In the data rows, the value 128 means zero.
Here are some rows, each followed by its group. Rows of different groups can look alike.
tensor([125, 127, 144, 117, 133, 133, 113, 109, 122, 121, 110, 112, 123, 118, 131, 107, 102, 116,  90, 118,  98, 133, 136, 107, 113, 127, 149, 114, 138, 117, 128, 161]) 1
tensor([142, 131, 130, 153, 170, 124, 126, 121, 189, 160, 101,  94,  96, 164, 202, 153, 162, 121, 112, 193,  85, 161, 141, 117, 143, 101, 156, 158, 121, 110, 100, 120]) 2
tensor([122, 138, 112, 120,  87, 138, 142,  97, 114, 144, 152, 113, 130, 128, 109, 140, 113,  99,  96, 127, 111, 124, 129, 120, 136, 122, 115, 137, 141, 108, 126, 128]) 3
tensor([136, 129, 122, 140, 141, 141, 109, 136, 148, 142,  99, 204, 112, 160, 141, 113, 127, 119, 133, 158, 111, 118, 144, 120, 137,  93, 160, 137, 117, 130, 133,  69]) 2
tensor([ 68, 111, 145, 113, 155, 138, 120, 149, 139, 161, 108, 133, 125,  97, 148, 103, 104, 135, 142,  93, 153, 118, 109, 126, 119, 166, 151, 137, 105,  69, 140, 117]) 4
tensor([104, 132,  95, 172,  99,  65, 157, 162,  84, 174, 130, 143, 194, 119, 163, 204, 167,  77,  70, 138, 149, 105, 174, 152, 118, 111, 131, 117, 108, 165, 145, 156]) 5
tensor([160, 138, 184,  79, 187, 111, 120,  54, 188,  65,  76,  54,  55,  73, 118,  89,  61, 194, 164,  91, 110, 187,  62, 126,  89, 202, 117, 158, 150,  99, 118, 178]) 4
tensor([147, 134,  80,  89,  95,  98, 135, 124, 125, 152, 165, 141, 140, 161, 120, 134, 126,  80, 145, 150, 111,  96, 175, 120, 111,  79, 137,  99, 143, 132,  88, 126]) 6
tensor([ 60,  69,  95, 214, 205, 198,  30, 182,  49, 162, 145, 122, 155, 131, 110,  89, 204, 104, 151, 137, 184,  73, 139, 129, 160, 134, 188,  86,  43, 131, 123,  46]) 1
tensor([106, 120, 138, 152, 102,  81, 144, 120,  97,  75, 203, 136, 194,  73, 167, 135, 136, 173,  90,  68, 165, 159, 177, 186, 137,  91,  94, 169, 158,  78, 151, 122]) 6
tensor([108, 159, 105,  95, 146,  89, 160, 171, 113, 198, 138, 137, 157, 145, 174, 137, 132, 156, 117, 101,  97, 173,  96, 105, 130, 171, 135, 115, 169,  91,  99,  94]) 4
tensor([137, 116, 174, 103, 155, 161, 153,  96, 146, 187,  73,  75, 110,  46, 223,  66,  94, 171, 178,  71, 168, 128,  62, 126,  69, 197, 107, 139, 105, 130, 135, 106]) 4
tensor([150, 175, 103, 106, 163,  78, 145, 147, 118,  98, 196, 111, 162, 161, 195, 158, 165, 123, 141, 186,  81, 154, 131, 164, 138, 132,  55, 169, 174, 168, 116, 113]) 7
tensor([124, 150, 112, 117, 130,  99, 150, 147, 131, 165, 141, 128, 133, 166, 138, 142, 135, 129, 113, 112,  91, 147, 127, 105, 133, 164, 146, 117, 152, 116, 110, 140]) 4
tensor([150, 175, 146, 104, 103,  99, 127, 157, 170, 113, 110, 180, 102, 150, 116, 161,  85, 111, 124, 145,  83, 154, 152, 142, 104,  99, 112, 159, 151, 126, 157, 174]) 8
tensor([161, 152, 105, 117, 147, 121, 149, 146, 121, 124, 180, 127, 141, 174, 157, 156, 153, 113, 129, 191,  84, 147, 132, 145, 134, 118,  60, 171, 159, 165, 149, 133]) 7
tensor([181, 215, 103,  54,  43,  19, 237, 112, 177, 136, 143, 208,  90, 127, 104, 234,  76,  85,  77, 141,  56, 185, 160, 103,  99,  73,  77, 182, 212, 136, 124, 185]) 6
tensor([ 93, 126, 119, 160,  68, 113, 161,  81, 158, 126, 135, 158, 144, 109, 106, 137, 120, 111, 110, 152, 123, 144, 146, 118, 138, 125, 122, 117, 168, 123,  97, 143]) 3
tensor([124, 143, 140, 126, 138, 127, 132, 132, 154, 121, 117, 115, 106, 129, 132, 124, 112, 136, 133, 122, 104, 150, 112, 109, 111, 152, 138, 153, 165, 113, 131, 130]) 4
tensor([147, 163, 108, 109, 163,  77, 142, 142, 111,  92, 178, 112, 153, 177, 177, 160, 153, 118, 116, 180,  77, 144, 125, 157, 119, 142,  64, 165, 169, 161, 142, 133]) 7
tensor([121, 118, 146, 111, 151, 146, 111, 114, 106, 108, 110, 112, 113, 117, 121, 105, 105, 141, 106, 117, 101, 122, 118, 117, 123, 129, 162, 133, 127, 111, 101, 196]) 1
tensor([201, 169, 243, 166, 178, 187, 128,  74, 189, 119,  35,  68,  84,  72, 134, 108,  60, 216, 207,  74, 134, 172,  26, 111, 124, 146,  90, 186, 132, 112, 116, 202]) 8
tensor([190, 180, 213, 133, 136, 141, 154,  95, 189, 104,  60, 100,  65,  74, 126, 133,  40, 103, 178,  90, 120, 172, 111, 143,  96, 132,  98, 174, 164, 105, 120, 208]) 8
tensor([170,  86, 158, 150, 155, 203,  50, 140,  98,  94, 111,  75, 107, 116,  95,  82, 145, 167, 190,  96, 168, 118,  95, 124, 116, 163, 149, 136, 102, 127, 161,  91]) 7
tensor([ 71,  26, 167, 178, 140, 255, 111, 160,  53,  87, 171,  88, 149, 109,  92,   7, 164, 217, 211,  76, 224,  46,  62, 161, 106, 164, 192,  81,  25, 159, 114,  75]) 5
tensor([ 98,  14, 126, 105, 174, 200,  34, 168,   4, 116, 136,  65, 137, 175,  89,  78, 216, 151, 222, 137, 249,  23, 118, 153, 199, 161, 188,  57,  20, 181, 123,  78]) 7
tensor([ 98, 178, 101,  94, 163, 106, 159, 170,  91, 206, 182, 123, 169, 106, 195, 128, 148, 172,  99,  90,  87, 182,  85, 114, 158, 202, 129, 107, 123,  71,  86, 121]) 4
tensor([143, 169, 175, 215, 135, 135, 161,  69, 153, 101,  81, 172, 128, 129, 194, 167,  98, 151, 164, 115, 160, 148,  62, 118, 185,  82,  65, 153, 138, 123, 100, 216]) 8
tensor([112, 133, 105, 124, 162, 137, 142, 102, 145, 190, 202,  61,  92, 153, 105, 183, 149, 165,  53, 202, 160, 161, 210, 166, 182, 194, 149,  75, 129, 150, 176, 139]) 9
tensor([158, 119, 108, 109,  58,  79, 153, 176, 148, 106, 133, 190, 119, 156,  99, 172, 134,  86,  94, 175,  79, 142, 165, 118, 102,  72, 137, 153, 159, 163, 155, 145]) 8
tensor([174,  82, 159,  81, 171, 202,  50, 139, 108,  93, 122,  65, 101, 116, 126,  61, 149, 167, 201, 131, 164, 123,  71, 132, 108, 175, 138, 123,  92, 120, 137, 100]) 7
tensor([140, 136, 118, 136, 139, 157, 157, 131, 149, 155, 156, 143, 103, 137,  94, 134, 134, 135, 119, 147, 119, 155, 141, 155, 113, 140, 132, 144, 155, 124, 124, 118]) 9
tensor([118, 134, 145, 109, 167, 153,  90, 100, 130, 131,  99, 122, 100, 112, 135, 135,  89, 154, 122, 107, 116, 120,  95, 105, 120, 157, 140, 117, 110,  92, 126, 175]) 1
tensor([112, 141, 102, 135, 111, 103, 144, 133, 136, 128, 148, 154, 163, 145, 148, 147, 146, 110,  81, 118, 119, 141, 146, 115, 131, 124, 127, 132, 150, 122, 118, 116]) 6
tensor([156, 134, 177, 108, 166, 119, 111,  42, 178,  62,  65,  69,  66,  64, 106,  81,  56, 206, 171,  84, 109, 175,  60, 136,  95, 185, 102, 160, 154, 103, 141, 167]) 4
tensor([ 84,  39, 155, 155, 135, 124, 115, 136,  99, 104, 146, 101, 143, 133, 100,  49, 138, 202, 185, 100, 184,  64,  77, 131,  96, 128, 152,  87,  53, 151, 121, 101]) 5
tensor([ 86, 116,  69, 137,  45, 101, 134, 164,  93, 177, 102, 171, 203, 112, 134, 155, 178,  88,  83,  88, 141,  88, 104, 161, 147,  45, 177, 116, 108, 169, 121,  86]) 5
tensor([120, 108, 115, 155, 151, 157,  84, 133, 145, 138, 110, 186, 124, 147, 152, 117, 133, 132, 133, 179, 124, 109, 153, 125, 148,  83, 192, 138, 102, 125, 132,  64]) 2
tensor([119, 140, 105, 112,  90, 101, 146, 124, 129, 136, 145, 154, 131, 130, 117, 153, 114,  92,  95, 132,  97, 125, 147, 116, 142, 117, 113, 126, 144, 110, 132, 126]) 3
tensor([113, 136, 123, 102, 108, 113, 147, 114, 136, 117, 113, 141, 126, 122, 131, 134, 110, 111, 102, 131, 103, 139, 141, 121, 104, 131,  80, 134, 144, 129, 130, 112]) 2
tensor([170, 176, 204, 178, 146, 153, 155,  52, 173,  77,  53, 126, 118, 117, 152, 149,  97, 177, 183,  98, 158, 161,  60,  99, 161, 113,  58, 161, 141, 109, 101, 226]) 8
tensor([115, 142, 127, 123, 117, 118, 138, 122, 147, 127, 130, 153, 159, 134, 124, 119, 122, 120,  98, 120,  87, 147, 129, 117, 123, 123,  65, 124, 135, 104, 104, 114]) 2
tensor([120, 177,  99, 132, 149, 131, 146, 116, 142, 188, 197,  87, 101, 122,  92, 193, 167, 148,  72, 188, 141, 152, 180, 168, 164, 196, 146,  80, 137, 168, 175, 159]) 9
tensor([ 70,   5, 134, 213, 140, 239,  38, 162,  24, 155,  63,  75, 165, 120,  80,   0, 188, 197, 211,  88, 237,  11,  58, 161, 106, 152, 209,  61,  45, 175, 133,   5]) 5
tensor([ 87, 166, 110, 182, 169, 120, 129, 153,  84, 136, 175, 164, 129,  73, 137, 181, 170,  88, 117, 109, 114, 161, 134,  38, 169, 157,  99, 168,  99,  62,  82, 110]) 1
tensor([141, 179, 102, 133, 176, 128, 144, 126, 132, 205, 199,  90, 107, 153,  90, 185, 132, 153,  63, 174, 141, 157, 193, 153, 158, 159, 147,  85, 136, 146, 159, 144]) 9
tensor([ 96, 131,  99, 139,  99, 130, 115, 157, 138, 147, 170, 121, 143, 160, 111, 129, 100, 109,  98, 143, 130, 128, 156, 137, 119, 152, 126, 118, 127, 167, 148, 110]) 9
tensor([104, 106,  61,  97,  91,  88,  85, 101,  87, 150, 157, 181, 165, 197, 111, 158, 190,  84, 100, 140, 167,  58, 187, 111, 172,  63, 188,  86,  86, 186, 118,  69]) 7
tensor([153, 129, 156, 121, 164, 124, 132, 111, 149, 121, 131, 107, 108, 126, 125, 123, 110, 150, 134, 116, 110, 165, 103, 101, 120, 151, 108, 143, 157, 114, 127, 150]) 4
tensor([137,  95,  74,  89, 103, 130,  98, 141, 104, 148, 184, 159, 160, 161, 122, 121, 189,  87, 156, 164, 137,  72, 156, 130, 123,  76, 155,  86, 115, 149,  86,  97]) 6
tensor([154, 170, 165, 105, 104, 119, 161, 155, 153, 109,  69, 118,  98, 120, 130, 128,  59, 104, 136, 179, 132, 149, 146, 167, 124, 105, 115, 158, 168, 129, 159, 181]) 8
tensor([101,  59, 147, 123, 116, 124, 120, 150, 104,  90, 123, 101, 140, 141,  89,  47, 147, 188, 177, 108, 188,  65,  67, 128,  87, 132, 169, 110,  53, 154, 136,  95]) 5
tensor([108, 151,  59,  67,  52,  78, 160, 140, 114, 141, 163, 214, 176, 146, 145, 165, 151,  61, 103, 162, 100, 124, 172, 110, 133,  79, 122, 109, 142, 151, 121, 108]) 6
tensor([149,  85, 184, 121, 161, 169, 156,  90, 164,  86,  60,  62, 109,  59, 217,  81,  84, 193, 177,  76, 171, 123,  76, 125,  80, 188, 115, 145, 113, 130, 137, 107]) 4
tensor([136, 141, 108, 128,  92, 141, 142, 109, 129, 117, 141, 124, 121, 129, 116, 143, 115,  95,  82, 135, 119, 127, 135, 122, 137, 119, 104, 130, 134, 108, 135, 117]) 3
tensor([ 80, 136, 104, 184, 173, 163,  89, 146,  70, 147, 156, 141, 129,  86, 108, 146, 147,  97, 151,  99, 130, 127, 140,  79, 174, 171, 120, 152,  94,  96, 109,  78]) 1
tensor([124, 136, 130, 106, 128, 112, 146, 105, 138, 118, 124, 143, 129, 118, 114, 127, 118, 112, 104, 111,  96, 143, 134, 101, 118, 127,  51, 144, 135, 104, 109, 125]) 2
tensor([ 98, 174, 100,  90, 174, 101, 162, 150, 110, 203, 161, 137, 174, 113, 181, 127, 157, 155, 108,  74,  85, 177,  76, 112, 156, 177, 144, 114, 127,  75,  86, 119]) 4
tensor([150, 100,  67, 124,  85, 141,  96, 149,  75, 147, 164, 143, 159, 150, 113, 114, 175,  82, 159, 161, 144,  66, 148, 136, 127,  72, 158,  69, 110, 175, 120,  96]) 6
tensor([148, 130,  64, 106,  46,  65, 181, 184,  98, 130, 147, 189, 132, 176, 111, 209, 148,  39,  78, 214,  80, 138, 194, 114, 118,  61, 142, 125, 157, 181, 145, 138]) 8
tensor([136, 139,  49, 113,  31,  47, 193, 199, 124, 149, 176, 219, 163, 204, 112, 205, 160,  31,  81, 205,  92, 113, 221, 111, 127,  17, 181, 109, 157, 176, 137, 111]) 8
tensor([151, 121, 159, 132, 128, 128, 128, 105, 156, 128,  99, 151, 111, 119, 124, 116,  88, 140, 143, 110, 102, 152, 102, 136, 126, 191, 107, 100, 133, 123, 112, 105]) 2
tensor([144, 112, 154, 112, 148, 130, 142, 141, 149, 157,  98, 138,  85, 104, 160, 106,  97, 137, 143, 117, 136, 134, 102, 144,  98, 179, 133, 143, 126,  94, 131, 142]) 4
tensor([140, 143, 156, 110, 126, 127, 122, 120, 143, 104, 112, 166, 117,  91, 124, 110,  96, 152, 127, 109, 102, 145, 122, 119, 115, 158, 118, 119, 137, 122, 123, 116]) 2
tensor([144, 120, 117, 143, 155, 160,  90, 146, 152, 131, 111, 205, 114, 148, 157, 117, 156, 134, 127, 180, 116, 111, 156, 117, 135,  94, 178, 137, 113, 137, 139,  77]) 2
tensor([126, 115, 158, 132, 132, 136, 124, 100, 161, 117,  99, 158, 125,  86, 135, 130, 104, 151, 118, 128,  93, 145, 100, 122, 125, 138, 109, 153, 132,  95, 124, 119]) 2
tensor([183, 156, 129, 120, 126, 120, 144, 125, 121, 124, 147,  98, 113, 128, 137, 160, 131, 119, 128, 126,  98, 174, 123, 143, 118, 143, 100, 118, 149, 131, 144, 134]) 7
tensor([ 69, 121,  56,  86,  62,  93, 112, 146,  80, 138, 165, 206, 162, 195, 108, 171, 199,  66, 104, 162, 135,  56, 225, 112, 168,  56, 180,  93, 104, 193, 135,  82]) 7
tensor([115, 137, 126, 135,  82, 104, 161, 100, 163, 139, 141, 142, 133, 112, 116, 159, 123, 112, 107, 155, 108, 151, 148, 105, 118, 131, 125, 132, 153, 103, 125, 133]) 3
tensor([ 91,  45,  57,  84, 130, 143,  40, 187,  15, 164, 149, 139, 174, 227,  91, 115, 230,  80, 160, 149, 226,  33, 164, 137, 207,  91, 201,  28,  46, 205, 110,  64]) 7
tensor([134, 147,  91, 142,  81,  99, 167, 131, 136, 150, 172, 143, 160, 144,  98, 163, 138,  90,  72, 142, 111, 118, 166, 120, 146,  87, 120, 130, 136, 134, 147, 129]) 9
tensor([138, 102,  71, 104,  92, 133, 102, 154,  82, 147, 159, 145, 158, 139, 101, 107, 164, 100, 149, 146, 135,  85, 165, 122, 106,  98, 138,  75, 113, 158, 107, 101]) 6
tensor([ 67,  87, 108, 205, 190, 184,  35, 163,  62, 160, 136, 135, 155, 117, 113,  95, 181, 106, 164, 118, 167,  78, 136,  91, 153, 137, 147, 100,  69, 126, 108,  50]) 1
tensor([163, 144, 124, 176, 160, 126, 134, 114, 208, 160, 117,  85,  89, 190, 232, 156, 155, 142,  83, 191,  80, 174, 125, 136, 159,  87, 149, 157, 115,  74, 116, 100]) 2
tensor([131, 114, 121, 184, 141, 150,  90, 137, 146, 134, 111,  74,  96, 170, 162, 114, 158, 140, 134, 180, 124, 127, 147, 118, 149, 105, 167, 127,  89, 114, 119,  56]) 2
tensor([ 65,  33, 102, 213, 194, 214,  31, 169,  28, 138, 149, 116, 151, 129, 137,  76, 199, 128, 101, 152, 233,  36, 144, 103, 159, 143, 194,  64,  15, 130, 124, 160]) 1
tensor([147, 126, 160, 109, 121, 130, 129, 110, 154, 108, 111, 159, 110, 106, 136, 110,  82, 158, 145, 106,  97, 156, 100, 116, 109, 174, 115,  92, 119, 118, 117, 105]) 2
tensor([172, 183, 220, 153, 187, 171, 145,  70, 195,  93,  37,  91,  60,  92, 122, 109,  56, 202, 197,  93, 137, 185, 117, 150,  92, 135,  94, 195, 147,  88, 127,  97]) 8
tensor([ 85, 108,  57,  98,  64,  89, 107, 151,  87, 145, 162, 201, 154, 211, 126, 166, 191,  73, 108, 165, 145,  55, 209, 100, 178,  62, 167,  73,  92, 177, 123,  74]) 7
tensor([109, 118, 150, 120, 133, 139, 113,  89, 125, 111, 103, 109, 136,  99, 121, 106, 106, 136, 119, 118, 101, 144, 112,  98, 104, 146, 145, 122, 100,  86, 111, 133]) 1
tensor([137,  57, 164, 120, 165, 149,  30, 146,  88, 102,  89,  56, 117, 153, 104,  53, 157, 171, 210,  88, 203,  94,  67, 137, 107, 165, 135, 116,  59, 133, 132, 193]) 7
tensor([ 96,  51, 159, 172, 128, 220, 117, 147, 104,  85, 166,  81, 135, 118,  94,  24, 147, 211, 181,  76, 204,  57,  87, 154,  97, 159, 155,  89,  37, 156, 122,  98]) 5
tensor([ 75,  58,  95, 182, 167, 195,  35, 184,  27, 158, 143, 119, 142, 127, 145,  98, 187, 133, 112, 144, 212,  43, 145, 139, 156, 146, 178,  92,  46, 119, 130, 169]) 1
tensor([107, 127, 134, 103, 136, 128, 116, 132, 127, 121, 108, 108, 126, 126, 124, 125, 110, 114, 104, 117, 103, 127, 126, 102, 108, 131, 160, 127, 145,  90, 120, 156]) 1
tensor([201, 154, 111, 121, 127, 119, 145, 124, 141, 117, 164, 126, 133, 127, 147, 150, 157, 109, 117, 142,  94, 172, 121, 140, 104, 103,  95, 115, 144, 133, 123, 132]) 7
Which 4 groups are nearest to each row below, nearest first, going by the distance to the group's nearest row?
tensor([106, 107, 126, 196,  88, 118, 144,  79, 193, 133, 140, 140, 142,  88, 101, 131, 127,  90, 140, 134, 141, 143, 188,  87, 178, 104, 142,  64, 155, 113, 100, 151]) -> 3 6 9 1
tensor([135, 147, 117, 105, 128, 134, 124, 116, 137, 142, 121, 188, 132, 147, 150, 141, 140, 120, 109, 145, 105, 125, 155, 133, 145,  84, 156, 139, 135, 125, 133,  85]) -> 2 6 3 9
tensor([147, 127,  99, 112,  55,  77, 157, 177, 125, 112, 132, 199, 120, 188, 107, 197, 120,  81,  76, 165,  77, 146, 169, 121, 130,  63, 124, 147, 171, 181, 133, 152]) -> 8 9 6 3
tensor([112,  24, 105, 111, 146, 189,  35, 182,  49, 131, 147,  93, 154, 181,  91,  82, 216, 142, 205, 123, 226,  20, 133, 137, 189, 134, 177,  58,  24, 180, 140,  66]) -> 7 1 5 6
tensor([143,  97, 198, 122, 178, 161,  74,  99, 150,  72,  46,  57,  73,  83,  96,  47,  64, 213, 171,  68, 160, 154,  45, 131,  92, 210, 134, 130, 119, 135, 133, 132]) -> 4 7 8 1
tensor([129,  96, 199, 108, 191, 177,  68,  92, 150,  76,  46,  41,  69,  83,  96,  52,  77, 207, 197,  64, 173, 133,  58, 140,  82, 207, 127, 144, 115, 114, 139,  97]) -> 4 7 8 1
tensor([148, 148, 112, 127, 141, 115, 147, 135, 133, 104, 182, 120, 147, 140, 157, 155, 176, 108, 134, 147,  94, 137, 129, 133, 118, 109,  74, 115, 151, 150, 137, 132]) -> 7 6 2 3
tensor([ 86,  94,  61, 104,  65, 131,  94, 162,  94, 169, 176, 159, 161, 163, 114, 121, 186,  83, 170, 168, 156,  67, 146, 126, 111,  73, 178,  96, 101, 168, 128, 104]) -> 6 7 5 9
tensor([172, 171, 197, 113, 152, 125, 152, 103, 192, 105,  57, 118,  67,  93, 141, 133,  55, 120, 149, 112, 132, 165, 121, 159, 111, 124,  95, 175, 172,  98, 142, 198]) -> 8 4 2 1
tensor([145, 163, 116,  79,  84,  84, 180,  82, 134, 117, 142, 136, 115, 116, 127, 150,  82, 116, 111, 128,  97, 146, 141, 104, 133, 136, 123, 136, 174, 115, 126, 131]) -> 3 2 7 4
tensor([ 66,  54, 106, 212, 209, 204,  37, 168,  17, 134, 144, 113, 153, 118, 148,  89, 187, 129, 136, 131, 219,  45, 138, 120, 155, 140, 176,  78,  17, 133, 123, 193]) -> 1 7 5 6
Which 5 groups are nearest to each row below, nearest first, going by the distance to the centre of the group?
tensor([154, 112, 200, 107, 181, 158,  79,  92, 167,  49,  68,  48,  56,  67,  97,  47,  70, 203, 177,  63, 149, 150,  48, 143,  91, 187, 126, 159, 121, 125, 137, 124]) -> 4 2 8 1 5
tensor([139, 152, 124, 134, 150, 158, 158, 119, 145, 128, 137, 137, 123, 141,  82, 126, 139, 133, 115, 138, 116, 144, 163, 117, 118, 132, 123, 157, 152, 121, 129, 147]) -> 3 2 8 9 6
Which 4 groups are nearest to each row below, nearest first, going by the average distance to the group's rows?
tensor([157, 109, 100, 108,  62,  77, 139, 172, 160, 135, 120, 178, 135, 191, 105, 185, 110,  81,  89, 159,  91, 142, 167, 145, 106,  78, 124, 160, 158, 161, 145, 158]) -> 3 6 9 2
tensor([161, 171, 227, 153, 176, 150, 147,  86, 190,  95,  52,  90,  78,  92, 133, 127,  54, 197, 187,  88, 121, 184, 116, 171, 111, 137,  91, 161, 154, 101, 126, 105]) -> 4 2 8 3
Which 4 groups are nearest to each row below, nearest first, going by the distance to the centre of the group?
tensor([137, 146, 116, 120, 136, 104, 142, 127, 133, 142, 123, 141, 122, 146, 142, 139, 131, 131, 107, 114, 101, 151, 133,  96, 115, 129, 123, 127, 159, 117, 102, 133]) -> 2 3 4 6
tensor([186, 175, 237, 163, 185, 187, 125,  67, 170, 112,  21,  77,  65,  71, 123,  92,  65, 211, 212,  69, 142, 165, 113, 125, 119, 156,  88, 178, 136, 114, 127, 198]) -> 4 8 2 1
tensor([ 86,  40, 162, 166, 141, 251, 117, 150, 100,  83, 171,  68, 136, 112,  89,  13, 164, 193, 215,  93, 204,  54,  66, 141,  94, 153, 186,  92,  41, 154, 114, 104]) -> 5 1 7 4
tensor([ 86,  76, 105, 181, 167, 164,  51, 165,  60, 127, 151, 141, 142, 137, 145, 123, 188, 120,  93, 137, 146,  66, 157, 122, 138, 144, 173,  99,  76, 109, 119, 181]) -> 1 7 5 2
tensor([134, 104, 125, 177, 154, 158,  79, 141, 134, 140, 109, 196, 105, 188, 144, 108, 144, 135, 154, 172, 133,  98, 141, 137, 138,  86, 180, 126,  95, 137, 141,  63]) -> 2 7 1 6
tensor([171, 184, 134, 215, 113, 111, 179,  93, 112, 125,  84, 184, 170, 166, 190, 208, 128, 103, 131, 130, 153, 134,  86, 108, 198, 142,  72, 136, 139, 145,  97, 209]) -> 8 3 2 6
tensor([126, 128, 151, 113, 139, 135, 125,  98, 140, 124, 120,  99, 136, 109, 122, 127, 100, 128, 116, 116,  90, 144, 105, 109, 108, 116, 135, 125, 113,  92, 128, 143]) -> 2 4 3 8
tensor([142, 139, 124, 111,  96, 124, 152, 120, 150, 120, 141, 130, 149, 128, 120, 135, 123, 112,  98, 118, 103, 132, 124, 122, 117, 120,  83, 125, 141, 133, 120, 134]) -> 3 2 6 8
tensor([ 78, 103, 111, 203, 227, 175,  60, 154,  74, 160, 148, 143, 129,  99, 108, 121, 161, 122, 154, 126, 151, 110, 123,  92, 172, 144, 133, 137,  83,  93, 111,  78]) -> 1 7 2 5
tensor([174, 159, 230, 186, 192, 176, 125,  79, 189, 134,  28,  88,  84,  64, 142,  96,  77, 217, 222,  72, 155, 164,  24, 125, 103, 132,  76, 188, 127, 111, 135, 197]) -> 4 8 2 1
tensor([143, 135, 161, 122, 136, 134, 130,  59, 154,  94, 102,  98, 101, 121, 121,  99,  84, 169, 136, 103, 114, 163, 100, 123, 113, 157, 111, 151, 147,  92, 140, 139]) -> 4 2 8 3
Which 5 groups are nearest to each row below, nearest first, going by the distance to the group's nearest row?
tensor([ 86, 136,  54,  97,  49, 101, 137, 172,  88, 164, 182, 146, 187, 175, 121, 154, 173,  58, 167, 166, 142,  88, 206, 130, 141,  64, 158,  86, 120, 178, 141,  94]) -> 7 6 9 8 5
tensor([171, 179, 202, 117, 143, 127, 158, 103, 176, 121,  67, 119,  71, 115, 111, 124,  54, 109, 151, 106, 128, 176, 126, 161, 120, 123, 106, 186, 166, 132, 141, 198]) -> 8 4 2 7 1
tensor([ 83, 115,  58,  86,  72,  92,  96, 108,  85, 151, 157, 196, 159, 196, 102, 160, 197,  65, 107, 144, 149,  61, 198,  96, 172,  57, 178,  81,  92, 194, 115,  94]) -> 7 6 5 9 8
Which 5 groups are nearest to each row below, nearest first, going by the average distance to the group's rows?
tensor([125, 106, 117, 143, 118, 142, 110, 136, 110, 135, 191, 116, 138, 110, 121, 122, 131,  97,  59, 137, 126, 102, 139, 124, 124, 146, 121, 126, 116, 132, 138, 134]) -> 3 9 2 1 6
